One turn or mirror swaps these rows in pairs. Which row does each one swap with?
The rows were stretched afterwards, more along some directions than others.
J_186: [-27  19 -46  -7 -27   3 -29  19   5  35   8 -10  -5  26  49   8 -32]
J_151: [ -1 -22  12 -16  -1   9  15 -21 -28 -12 -48  10 -19 -31 -21   8  10]
J_155: [-38 -12  20   1 -27   0  34  11  16 -17  16  -5   9 -23  30   3 -11]
J_385: [-28  42 -57  -7 -22  16 -24   6  20  17   5  -5 -15  13  21  19 -34]
J_58: [-37 -10 -23 -15 -25  12  -1   4 -21 -33  11   0   2   1  -1   7  -7]
J_949: [-12  19 -15 -30  -8   1  -8 -11 -11 -16  10  -1  16  -5 -19   2 -23]
J_264: [  8  -8 -33  16 -45  -9 -36 -34   4 -28 -69  -8 -34  -3  20  31  -4]
J_132: [-33   5 -31 -16 -42 -11 -14  22 -18  38  20 -14 -18  31  28  37 -25]
J_431: [ 10  -6 -36  14 -30 -11 -32 -36  12 -31 -66 -11 -36 -10  15  26  -9]
J_285: [-21   5 -14 -16 -20   7  -4  -8 -17 -42  11  -6  17 -13   7  -1 -16]
J_956: [ -5  -6 -40  19 -53  -8 -31 -26  42 -30 -65  -1 -40   2  15  34  12]
J_601: [ 11   9 -25  26 -37 -18 -35 -33  32 -35 -72   6 -28   3   6  31  -6]
J_543: [-12  30 -44  -4 -18  -1 -31  23   8  23   9 -14  -6  18  42   4 -41]
J_193: [ 19  22  13  -5  -1  -5 -10 -23  -6 -10  24  42  31  22   7  -9 -14]
J_418: [  8 -23  25 -14  20   8  21 -15 -36   1 -37  13 -15 -33 -29  12   2]
J_390: [ -9  31 -40 -20  -6   1 -26   6   1  35  10  -8 -15   8  29  12 -30]
J_332: [-22 -45  16  10  14   4  20 -27  15   4   6  46  18   9  11  -1  35]
J_275: [-22 -13 -10 -40  -6   5  -2  24 -12  39   2   2  10  29  11 -15   6]
J_747: [-37 -21  18   5 -20   2  27  21  16 -17  23  -6  23 -23  37  -4   3]
J_474: [-17 -11 -13 -38 -10   1  -8  32  -5  35  -5  11   4  37   1  -8  12]
J_580: [ 13 -22  17  -9  -5   9   9 -11 -27 -13 -52   6 -14 -14 -21  11  18]
J_489: [ 17  19  11   6  -4 -16 -11 -31   0 -17   2  46  17  21  -9   1  -6]
J_3: [-30   2 -17 -25 -13   3  -2 -16  -5 -15   9  -1  11   3 -13  -5 -14]
J_730: [-20 -10  27  10 -14   2  26  17   9 -10  14   1  13 -17   3  -1  -2]
J_912: [-13  19 -47 -15  -2  15  -6  17   7  26   2  -2 -12   1   9  16 -35]
J_458: [-11 -25  -8 -43  -8 -14 -18  26 -14  37  -1  13   5  34   6 -16   7]
J_507: [  8 -19  -9  15 -67 -27 -22  -7 -15 -19 -43 -10 -41  10  10  56   4]
J_870: [  6 -21  14 -12   3  11  17 -18 -17 -10 -57  13 -20 -18 -32  19  19]
J_678: [-36  28 -51  -2  -5   7 -24   6  23  28   0   4  -4  25  20  13 -30]
J_56: [-19  33 -57  -9 -19  14 -24   4  14  19   7  -9 -14  18  24  18 -41]
J_147: [-20  48 -51  -8  -8  19 -14  -9  20  22 -19  -6 -24  12   1  24 -38]
J_950: [-16 -10  -3 -37  10  -2  -1  32 -25  47  12   4   2  23   1 -16  -4]
J_240: [-34 -24 -13 -40 -11   0  -3  34  -9  41   7   9   5  24  18 -20  11]
J_586: [ 20 -12 -41   0 -41 -16 -31 -20  24 -27 -66   0 -34   3   1  26  -1]
J_117: [-35 -28   8   7  18  -3  20 -19  24  22  16  47  18  17   8  -3  22]
J_975: [ 25 -18 -24  14 -40 -21 -42 -16  12 -20 -61  -1 -41   2  16  30  22]
J_973: [  3  -6 -45  17 -52 -10 -40 -11  40 -17 -75   1 -43  28   3  32  19]
J_349: [ 14  -5 -36  21 -50  -8 -33 -24  28 -33 -60  -5 -38   4  14  35  -2]
J_811: [-20 -27  22   7 -14  -5  20  20  19  -7   3   4  12 -18   3   6  17]
J_375: [ 17 -25  20 -13   2  -8   5 -18 -27  -6 -52   5 -23 -16 -25   7  10]

J_747 pairs with J_285
J_132 pairs with J_507
J_949 pairs with J_811
J_155 pairs with J_58

One turn or mirror swaps these rows in pairs. Which row does each one swap with?
The rows were stretched afterwards, more along some directions than others.
J_560: [-16   5   0 -33 -44  -9  27  -2  30 -24   0  18   0   7 -15  28 -30   8
  11  10   9   1  11  25 -37   1  -4  12   9  23  -7   5]
J_224: [ 33  20 -18 -24  13  18   6 -12 -10  14  11  -7  26  16  12  27   1  -3
   8  -7 -17  -1  18   5  -5 -16 -35 -18 -10   7   8   2]
J_157: [  2  -4 -14   9  32 -11  -9 -11 -40  36  16 -37  -3  15  15  24  -4   4
  11 -22   7  11   6  -9  14 -12 -14 -13 -26  -8   2  -1]
J_909: [ 21  -9   3  -6   8 -14   4  10   9  17  -8  -6  -5  18   3   4  -1  24
 -11  16  -4  24  13   6 -26 -11  -4  15  -7  29 -25  -3]
J_515: [ -7   2  -5 -17 -28   0  -5  24  14 -42   8  19 -43 -10 -25   0 -35  23
 -18   3 -10  17  18  20 -31 -23  26  -4 -13  26 -18   5]
J_629: [-11   9 -17 -38 -20  11  -4  34  23 -34  12   4 -46   6 -20   5 -27  16
  -3   3   2  18  11  17 -32 -17  22 -14 -19  23 -17  -9]
J_389: [-11  16  31 -10  -6   3  -3  15  36 -37   0   3   9 -40 -41   0 -18   4
 -10 -20  -9  15   1 -21  21 -36  40  17   4 -15 -12 -29]
J_355: [  2  -6 -27 -36 -22  16 -11   9  -6  52   2 -18  13  43 -54  23 -11 -24
  12 -29   5   7   7  15  -5  -9 -17 -29  -1  12  22 -11]
J_928: [-17 -26  -9  -1 -24 -18 -23  13  26 -11  -1 -13 -10 -40 -40  15 -38  17
 -27 -12  21  23  19   2  18 -15 -33  22  -5   7   5  13]
J_745: [ 16 -17   9 -36  10   8 -18  -8  22 -12 -11 -21   0 -19 -34  26 -22  30
 -10   0   2 -12 -16 -27  12 -65 -11 -20  -4  -7   7 -30]
J_483: [ -9  -7  -7 -49  -4  -6  26   4  30 -30   6  18   8  19 -24  33 -19  21
  17   1   3   0   1  29 -29  -3 -12  -1  11  24   5 -10]
J_516: [-22 -20 -31 -24 -15 -37 -28 -17  16  11   9 -30   8 -48 -21  -7 -27   3
  -8 -10  24   9  10  -9  29  -7 -41  13  -4  -9   9  13]
J_722: [ 12   9   1   6  -7  -4  -2 -22  -5 -15 -18 -13 -22 -16  38 -21 -30   7
 -19  10  -1  12  22   4  -8  28   7  26  -3 -16 -33  22]
J_646: [-30 -18 -26 -18 -36  29 -31   7 -22  30 -18  -8 -36  13  -2  -6 -33 -11
 -35  16  -7  -3   7  11  -4 -20  -8 -17 -24   9 -16 -11]
J_178: [-22   5   6  -9   4 -51  10 -11   7  -5   1 -12  -4 -17  -9 -10   8  -1
  20  -2   6   9 -28 -35  10  -7  15  32  15  27 -15  -9]
J_773: [-19 -11  -5   0   6 -21   7 -24   8 -51 -28   0 -40 -19  37 -18 -26  39
  12  24  21 -16  -4   7 -35   0  12  16  -6 -15 -38 -12]
J_843: [ 10  11 -36  -2  21 -12   2   3 -11  34  15 -14 -26   5  14   8   4 -11
  10  -1  20   8  18 -13   3   5  -5 -10 -22  16   2   7]
J_229: [ -3  -3 -26 -26 -15  -9   1 -26  -7  55  -9 -17 -10 -25  18 -34  -3 -49
 -11 -12  23  -7  -3 -28  20 -20   8 -20 -22  -3  -9 -21]
J_406: [  9   0   3   4  10  -3   5  -9   5  21  14 -14  16 -53 -22 -11   5  -6
 -10 -29   4  -9   5 -44  48 -52 -30  -1   8  32  46  -5]
J_279: [ 15 -17  -6 -52 -13  -3 -19 -20  30  -4   2 -17  10 -31 -42   9 -21   3
 -21   9  14  -7  -7 -29  16 -57 -17 -18   8 -10   3 -20]
J_495: [ 11 -19 -10 -36  11  -4 -30   1  35  -2  10 -15  10 -37 -48  28 -18  19
 -12   7   7   6  -1 -28  21 -63 -32  -9  11 -12  10 -28]
J_917: [ 16  14  -3 -10 -20   9  -2 -35   2 -13 -19 -24 -14 -24  32 -10 -35  17
 -16  35  -3   7  29  11 -14  12  -2  12   4 -17 -24  19]
J_711: [-27  -5  -3 -22 -21 -12   7  10  13 -19  -4  21  11   5 -32  37 -19  13
   6  19   7  21   1  19 -14  10   2  23  13   6   6  -2]
J_168: [  1   5 -19  -1  22   1   0  -2 -10  35  26 -35 -13  -3   3   6   1 -12
   6 -29   2   7  14 -18  13  -8  -4 -10   1  14   8   2]
J_49: [ -2  -6 -21 -28  -9  19 -13   6   6  43  -7 -27   9  30 -43  25  -7 -10
  22 -19   3  26   5  13  -1  -3  -6  -9  -1   5  12 -17]
J_457: [ -7  -3 -12 -39   3  12   2  21  15  20 -11 -34  13  21 -45  29 -18  -7
  20 -35   4  36   9  22 -11  10  -5  -9   1   1   8 -31]
J_499: [ 18  -8  -8 -20 -22  15  10  -4   7  -8   6   9 -13  15 -13  13 -18  30
 -16  15  21 -27   2 -33 -35 -12   6 -46 -22  17  -9  16]
J_340: [ 27 -10 -23 -37  13 -10  11  -8  14   5   1 -23   8   5   4   3  21   4
   2  24  15  -9   3  31   1   0  -4  -8  -7 -13  -9 -21]
J_102: [-14  -8  -9  -9  -5  -5   4  -9 -10  29  -5  -6 -28 -21  25 -43  -9 -28
 -10 -15   5   9 -16 -26  18  -8  27  -1 -32  -5 -27 -22]
J_761: [  8  -4 -31  -9 -18   0  -6 -18 -24  54 -16   3 -24 -11  24 -35   1 -33
  -9   6   8  -5   1 -12   9 -15  18 -26 -27   3 -23  -9]
J_266: [-21 -25 -29 -13 -37  27 -24   2 -34  24 -18  -8 -33  12  -3 -26 -23  -2
 -27  12  -6 -25  -3  16  -4   1   9 -16  -7  21 -22   1]
J_446: [-13  -8  -5 -12  -7  -1  19   5  12 -19 -20  11   4  20   4  -9 -24  19
 -15  28  10   7  13  26 -28  46  31  19  -5 -17 -13 -18]
J_670: [  8 -17  11 -14  19 -42   5   4   9 -28 -22  -5 -14  27 -11   7 -30  48
   3   1   3 -12   7  17 -47  -4 -12  18  -9  38 -23   0]
J_536: [ 12  -5  -3 -18 -14  -5  12 -26 -10 -29 -22 -13 -27  -2  37 -21 -51  28
 -20   9  -1   7  20  30 -20  27   7  11  -5 -15 -37   9]
J_217: [ 18 -15 -24 -19  -4 -10   3 -14  13 -15  12  -7 -25  -5   0  12 -12  35
   0   6  14 -23  17 -30 -29 -21 -13 -33 -18  13   3  16]
J_842: [-16  -6   1 -30 -17  -9   8   9  29 -26   6  24  -3  11 -22  32 -14  19
   7   5   2  19   5  22 -26 -18  -1  21   4  25  -4 -12]
J_743: [ -5  -3 -28 -41 -26 -16   1 -27   8  34 -18 -30 -12   1  37 -18 -14  10
   6  32   4  -8  27 -15 -25   5 -20   8 -10   6   3  -6]
J_236: [-21  17  28 -11   3   9  -4  24  45 -48  -7  -1  10 -30 -42   0 -22  11
 -10 -19  -2  32  15 -17  11 -21  43  24   9 -17  -4 -28]
J_892: [-14  -4 -27 -27 -18 -11  13   4  13 -20  -5  11   4  12   5 -24 -30  -3
 -14  33  19  -2  11  35 -27  60  22  13   3 -21 -27 -16]
J_185: [-27 -10   2 -12  -9 -39   3 -26  15  -8  11 -15 -10 -13 -10  -4   6  16
  15   0  13  11 -21 -39   8 -25   6  20   8  32 -17   6]
J_180: [  0 -17 -16 -41   2  -4 -26   1  34  -9  11 -24  -6 -36 -38  12 -25  20
 -17   5   6  19  -8 -20  25 -59 -19  -2  17  -9   6 -31]
J_270: [  5 -17   5  23  12  -4  14   1  25 -29 -23  15 -39   7  39  -2  -8  51
  -7  32  19   5  12  -7 -31 -14 -11  14 -10   8 -36 -11]
J_687: [-39 -17 -22 -16 -21 -27 -30   1  21 -22  -4 -35 -11 -58 -40   3 -40   1
 -13 -19  18  18  12  -3  14   2 -21  20   1  -4   3   5]
J_769: [ -5  -1 -29 -23  21   3   9  -6  -6  38  19 -29 -34  25  28   6  -8 -13
  11 -13   8  -1  10  -9  -3  -4 -13 -21 -33   9  -2  -6]
J_258: [ 20  -9   9 -24 -21   8   6 -13  -2  32  -4   1  -5  -8   2 -38 -18 -24
 -28 -12   2 -17   0 -36  21 -22   2 -16 -24  15 -26 -23]
J_44: [-10 -21 -25 -39 -33  33 -16   8 -17   5  -4   7 -12  39 -21  -8 -26   2
  -8  13   2  -4  -7  33 -24  17  24 -21 -14  20 -32  -4]
J_496: [-21  12  36 -12 -13   7  -8  21  37 -33  -6  -3  10 -49 -47  -2 -22   3
 -20 -20 -10  18  11 -27  22 -34  32  27  14 -18   1 -25]
J_453: [ -4  -1  -3 -17 -12 -11   4 -17 -19  43  -8  -1  -4 -14  12 -44  -1 -50
 -15 -13   7  -6 -21 -38  23  -6  17  -3 -27  -2 -25 -28]
J_549: [-20  15  18 -23 -10   3 -13  24  30 -24   4   6  12 -28 -49   3 -18  -9
 -12 -15  -4  29   8 -14  28 -16  41   8  15 -19 -11 -29]
J_227: [ -1  -1 -14 -23  -7   1  -7   9   2  39  -7 -26  -9  33 -25  20 -16   4
  10 -26 -14  27   7  -7 -12 -10  -9   7 -12  13  11 -15]
J_36: [-46 -19 -18 -14 -23 -25 -23   8  29 -16  -5 -23  -8 -53 -45   2 -35   1
 -12 -14  22  29  10   5  24   6 -13  28   4   2   3   7]
J_97: [ 21 -13 -31 -47   1  -9  13 -12   4   6   1 -20 -10  12  13 -21  21 -14
  -4  14  17 -17   6  36  -3   2   5 -15 -11  -9 -23 -20]
J_401: [ 30  -6  -1 -28   7  21  26   1   7   4  -9 -19   2  25   6   0  22   0
 -11   8   4  -5  10  26  -3  -6   9 -12 -14 -11 -12 -19]
J_129: [-18  22  25 -22 -20  11  -3  18  33  -8   6  -8  21 -40 -49   5 -14 -13
  -9 -30 -21  18   7 -34  19 -40  17  16  15 -17  19 -21]
J_448: [ -2   5 -26  -6  39 -11   5   1 -22  30  15 -24 -17   9   5  21  -2 -10
  12 -21   6  11  14  -6  20  -1  -5 -12 -27   8   1  -7]
J_391: [ 30  12  -6 -33  30  17  18  10   6 -12   6  -8  35  26  -1  24  -4   4
   9 -24 -11  -4  23  18 -11  -5 -28 -20  -3   4   5 -10]
J_231: [ -5  -3  -1 -11 -23   9   7  36  20 -32  -4  10 -46   4 -13   8 -29  31
 -11  14 -13  25  19  32 -42 -23  20   8  -8  30 -18 -13]
J_480: [  4 -12  -9  12  16 -20   4 -18   6 -34  -6   6 -33 -20  34 -19   4  35
   3  26  24 -30  -1  -7  -6 -16  -1  10 -14   6 -35  -1]
J_719: [  6  -6  15 -25 -11  -3   8   7  24 -19  14  33  17  23 -36  41  -8  12
   6   2  -5  10   7   1  -7 -27  -5   6   7  18  -9  -1]
J_517: [ -5 -15  12   6   3  -9  21 -18  21 -55 -32  13 -46  -5  38 -31 -17  43
 -12  21  26 -27  12   5 -24   7  20   9 -17  -1 -50   3]
J_203: [-29 -24 -33 -23 -10 -25 -32   7  10   1   5 -30  -6 -37 -32  12 -33   7
  -3  -5  25  25  12  19  31   3 -31  19  -1 -10   4   5]
J_812: [ 21   4   9  10   9   7  -5  -2   7  18  26  -9  15 -58 -32   1   1  -5
 -18 -29  -9  10  18 -44  54 -62 -24  -3   9  31  42  -3]
J_18: [-19  15  30  -3 -14  13   0  18  31 -37 -16   7  16 -29 -47   8 -25  -1
 -20 -20  10   8  16 -17  20 -29  40   5   3 -16   2 -13]
J_925: [ 34  18   9 -15  24   8   8   5  15 -10  12  -3  33  14   6  22   1   4
  -3  -8 -23   7  19 -17  -5 -12 -26   7  -1  11  -4  -1]
J_566: [-19 -11 -27 -15 -45  30 -14   6 -23  22 -16  -1 -29  18   0 -10 -18   9
 -26  23  -4 -13  -6   6 -24   0   7 -14 -23  24 -19   5]
J_460: [-11 -19 -13   4   0 -25   4 -30  11 -26 -27   2 -40 -15  42 -18  -9  33
  -2  31  40 -17   9  -5 -29   2   0  10 -11 -10 -31  -6]
J_120: [  5   3  11   5  13  -5   9   3 -18  18  16  -9  34 -41 -19 -11   5 -10
 -10 -36   1 -10  -6 -31  45 -31 -18   4   6  18  36  -8]
J_409: [-21 -30 -26 -36 -20 -27 -25 -10  36 -19  -4 -17  -7 -50 -44   9 -42  19
 -18   1  38   9  16   0  13  -5 -29   5  -4   2  -2   1]
J_305: [ 10 -16  -3 -35  -3   0 -25   0  30   5  -7 -11  12 -24 -50  24 -16   5
 -12   8   6  13  -5 -25  21 -50 -13 -10  15 -21  13 -31]
J_181: [ 16  -1   9 -22 -15   2  10 -26   5 -27 -12 -19 -18 -17  28 -25 -48  23
 -28  10  -2   2  23  12  -7  19   2  15  -1 -15 -35  14]
J_778: [-17 -16  -6   4 -22   2 -14 -13  13   0 -39  19 -15   6  -9  22 -21  40
   9  55  14  -4   1 -10  -4 -30   6   0 -13  27  -7   4]
J_683: [-40 -13 -10   0 -19 -19 -13 -17  13 -16 -34  17 -23  -4  -5   6 -29  19
  16  36  27  -2  -2  -8 -14 -26   8   8  -6  32   5   4]
J_676: [-25 -18 -38 -28 -38   4 -39   2 -42  46  11 -14 -11   6  -1 -16 -20 -34
 -11   2  -7   7  -2  21  14  -7  -5  -9   4   5  -3  -6]
J_192: [ -1   5  22  -8  16  -1  11  12  24 -16   2 -12  11 -56 -30 -13   3   4
 -11 -46   2   9   9 -31  33 -41  -2  16   9  26  35 -25]
J_577: [-15  -6  -9 -21 -17  23 -20  25  15  40 -15 -26  -5  30 -42  14 -20   1
  -9 -21  -6  46  13   3  -2 -16  -4   9   0   7  11 -30]
J_124: [ 13 -17 -24 -13 -20 -14  11  -7  14  -1   8   3 -18  12   2  11 -17  27
  -8  25  21 -21  24 -23 -36  -1 -15 -25 -16  11 -18   9]
J_368: [  0   4  12  -3   8 -10   0   2   3  24   8 -23  26 -53 -23 -13   4 -13
  -5 -42  -7  21   5 -24  46 -44 -19  21  17  16  57  -5]
J_414: [-25 -15 -23 -21 -46  43  -9  12 -27  37  -9  -2 -23  43  -7 -25 -16 -22
 -28   6  -5 -17  -3  26 -27  12  14 -31  -6  19 -23   1]
J_823: [ 16 -17  -4 -15   4   1 -31   3  36   2   4  -6  -6 -38 -37  14 -22  17
 -19   9   3   9   2 -29  18 -64 -23  -4   5 -13   1 -13]
J_691: [ 37   9 -11 -26  27   8  22   1  -3 -13   5   0  21  34  13  20  -4   6
  12 -26  -7  -6  28  26 -10  -4 -18 -24 -14   6  -7  -3]
J_471: [  9   6 -18 -32  28 -15  18 -20 -29  20   7 -26  -8  24  18  -9   6 -25
  15 -21  24 -13  -2 -18  -2  18   6 -23 -36  -5 -17 -16]
J_855: [-12  -1   2 -13 -18  -6  14   9  13 -12 -19  11  16   3   0 -22 -10   3
 -23  35   6   8   7  18  -8  46  35  27   7 -22 -12 -22]
J_271: [ -5   9 -13   1   1  -9   6   2   3  15  20 -17  13 -62 -13  -8   0 -11
  -2 -31   7  10  13 -20  35 -33 -26   4  13  15  46 -10]
J_358: [ -5 -17 -20 -46 -15 -13   6 -31   8  26  -6 -17 -13 -15  37 -19   3  23
  12  31  -7   1  20 -19   1 -13  -3  -3  -4  11  -5  -4]

J_391 pairs with J_181
J_271 pairs with J_928
J_460 pairs with J_842
J_192 pairs with J_409
J_270 pairs with J_560
J_517 pairs with J_483
J_217 pairs with J_515
J_129 pairs with J_823
J_157 pairs with J_676
J_389 pairs with J_305
J_279 pairs with J_236
J_646 pairs with J_168
J_406 pairs with J_36
J_683 pairs with J_185
J_495 pairs with J_496

